In the data rows, the value 128 means zero.
Some points, one per row:
[146 149 121 196 239 183  94 125  31 150 146  89 143 138 127 206]
[146 149 121 196 140 110 159 124 133 150 126  95 143 122 136 131]
[146 149 121 113 120 110  94 123 134 150 135 128 143 116 135 130]
[ 71 149 121 113 111 110  94 114 129 150 150 106 143 122 137 126]
[ 71 149 121 196  78 110 159 119 124 150 113 114 143 122 140 127]
[146 149 121 113 114 110 159 122 127 150  99  91 143 125 139 132]
[ 71  79 121 113 111 110 159 128 127 150 139 176 143 120 145 119]
[146 149 121 113 121 110  94 127  73  81 140  89 143 135 145 176]
[ 71 149 121 113 133 110  94 149 145 150  98 105  61 115 183 123]
[146 149 121 113 149 183 159 134 135 150 150 125 143 129 114 135]
[ 71 149 121 113 139 110 159 126 122 150 143 146 143 121 139 127]
[ 71 149 121 113  91 110 159 123 119 150 104 133 143 124 122 120]
[146  79 121 113  85 110 159 104 150 150 131 161 143 112 131 119]
[146  79 121 113  90 110  94 123 145  81 136 102 143 122 137 126]
[146  79 121 113  80 110 159 127 120 150 162 162 143 124 142 125]
[146 149 121 113 139 110  94 115 123 150 143 114 143 124 141 141]
[146  79 121 113 104 110 159 114 129 150 143 117 143 121 136 125]
[146 149 121 113 111 183 159 161 179  81  97 128  61 109  84 120]
[146  79 121 113 114 110 159 117 121 150 142 151 143 120 143 133]
[146  79 121 113 116 110  94 109 129 150 126 125 143 121 137 129]
[146 149 121 113  95 110 159 115 124 150 151 144 143 122 141 129]
[146 149 121 113 101 183 159 157 173  81  99 140  61 111  85 121]
[ 71 149 121 113 135 183 159 163 173  81 143 144  61 112  85 123]
[146 149 121 113  56 183  94 144 146  81 156 102 143 119 120 118]
[146  79 255 196 140 110  94 131 171  81 127 132 143 125 131 118]
[146 149 121 113  99 183 159 151 154  81 113 124 143 116 115 126]
[ 71 149 121 113 143 183  94 127  88  81 172 134 143 130 143 165]
[146 149 121 113 177 183  94 130  66  81 136 121 143 132 139 163]
[146 149 121 113  78 183 159 234  69  81  28 222  61 248   0  42]
[146  79 121 113 119 110 159 117 128 150 125 151 143 123 140 130]
[146 149 121 196 188 183 159 255   0  81  44 237  61 255   0   0]
[146 149 121 113  97 110 159 119 135 150  91 157 143 120 131 123]
[ 71  79 121 113 133 110  94 115 125 150  96 112 143 119 142 129]
[ 71 149 121 113 194 183  94 132  52 150 166 114 143 135 135 198]
[146 149 121 113 119 110  94 127 125 150 140 117 143 119 136 134]
[ 71 149 121 113 100 183 159 139 153  81 174 136 143 116 111 125]
[146 149 121 113 143 183 159 139 162  81 128 131  61 119 109 128]
[146  79 121 113 162 110  94 115 123 150 186 164 143 118 137 138]
[146 149 121 113  98 110  94 115 134 150 142 124 143 121 140 129]
[146 149 121 113 186 110 159 120 134 150 186 193 143 131 103 140]
[146 149 121 113  97 183 159 179 132  81 112 194  61 121  63 135]
[ 71 149 121 113 148 110 159  87 157 150 168 109 143 120 123 112]
[146  79 121 113 135 110  94 135 101 150 175 193 143 120 116 149]
[146 149 121 113 143 183 159 175 178  81  84 133  61 113  80 120]
Then 14 other points, each followed by its number:
[ 71 149 121 196  98 110 159 120 126 150 175 149 143 125 143 129] 0
[146 149 121 113  80 110 159  93 163 150  91 169 143 124 129 112] 1
[146  79 121 113 154 110  94 118 125 150 128 135 143 124 139 128] 2
[146 149 121 113  79 110 159  97 159 150 112 117 143 122 131 115] 3
[146  79 255 196  81 110  94 148 182  81 117  90 143 129 131 133] 4
[ 71 149 121 113 108 110 159 127 144 150 103 106 143 120 122 131] 5
[146  79 121 113 148 110  94 130 128 150 178 100 143 120 143 124] 6
[ 71 149 121 113 108 110  94 143 114 150 130 121 143 122 144 131] 7
[146 149 121 196 166 110  94 120 131 150 157 154 143 119 135 134] 8
[146 149 121 113 117 110 159 130 134 150 106 112 143 121 129 120] 9
[ 71 149 121 113 172 110 159 124  89  81 153  88 143 131 143 174] 10
[146 149 121 113 108 110 159  94 156 150 150 147 143 111 132 109] 11
[ 71 149 121 113 123 110  94 116 127 150 127  99 143 122 141 135] 12
[ 71 149 121 196 145 183  94 128  58 150 123 168 143 130 122 173] 13
Which three of these numbered points are nearest to each point below by angle, seen from the average point of the first points? Their numbers follow each, nearest first.
[146 149 121 113  95 110 159 120 126 150 143 105 143 119 135 132] > 3 9 11
[146 149 121 113 155 183  94 124  83 150 138 146 143 129 134 165] > 13 8 2
[146 149 121 113 148 110 159  98 171 150  76 142  61 125 127 114] > 1 9 3
[ 71 149 121 196  90 110 159 121 129 150 107 142 143 121 139 127] > 0 5 13
[146  79 121 113 156 183  94 134 136  81 178 144 143 118 130 123] > 6 2 4
[146 149 121 113 139 110 159 121 128 150 105  89 143 117 136 135] > 9 3 5
[ 71 149 121 113 118 110 159 113 129 150 130 114 143 119 138 128] > 5 12 7
Here are 14 other points, each followed by its number:
[146 149 121 113 105 110 159 106 152 150 147 156 143 116 131 111] 0
[ 71  79 121 113 153 110  94 146 122 150 159 128 143 121 127 132] 1
[146  79 255 196 120 110  94 141 202  81  87  68 143 131 125 134] 2
[146 149 121 113 110 110 159 101 140 150 126 115 143 117 135 119] 3
[146 149 121 113 104 110 159 128 111 150 112 121 143 125 136 145] 4
[146 149 121 113 111 110  94 118 129 150 147 134 143 127 137 130] 5
[146  79 121 113 152 110 159  81 136 150  93 103  61 116 164 118] 6
[146  79 121 113 135 110  94 120 135  81 159 118 143 125 140 126] 7
[146 149 121 196  90 110 159 121 123 150 100 131 143 122 140 127] 8
[146 149 121 113 150 110  94 125 123 150  97 167 143 118 123 139] 9
[146 149 121 113 111 110 159 115 133 150 161 114 143 119 135 127] 10
[ 71 149 121 113 149 110 159  97 147 150 124 151 143 110 131 111] 11
[ 71  79 121 113 111 110 159 134 141 150  94 137 143 110 157 140] 12
[ 71 149 121 113 125 110  94 122  74  81 145 123 143 135 154 158] 13
Which three of these numbered points are nearest to each point below by angle, seen from the average point of the first points? Their numbers follow each, nearest first.
[146 149 121 113 109 110 159 127 132 150 114 119 143 120 140 128] > 4 3 10
[ 71 149 121 113 142 110  94 123 123 150 148 118 143 120 146 127] > 1 13 11
[146 149 121 113 107 110  94 121 128 150  71 134 143 124 139 127] > 9 5 4
[146 149 121 113 102 110 159  95 152 150 180  96 143 119 128 118] > 10 3 0
[146 149 121 113 124 110  94 119 123 150 144  93 143 122 140 137] > 5 10 3
[146  79 121 113 122 110  94 118 132  81 146 135 143 125 133 128] > 7 1 2
[ 71 149 121 113 187 110  94 128  89  81 141 108 143 131 142 179] > 13 1 7
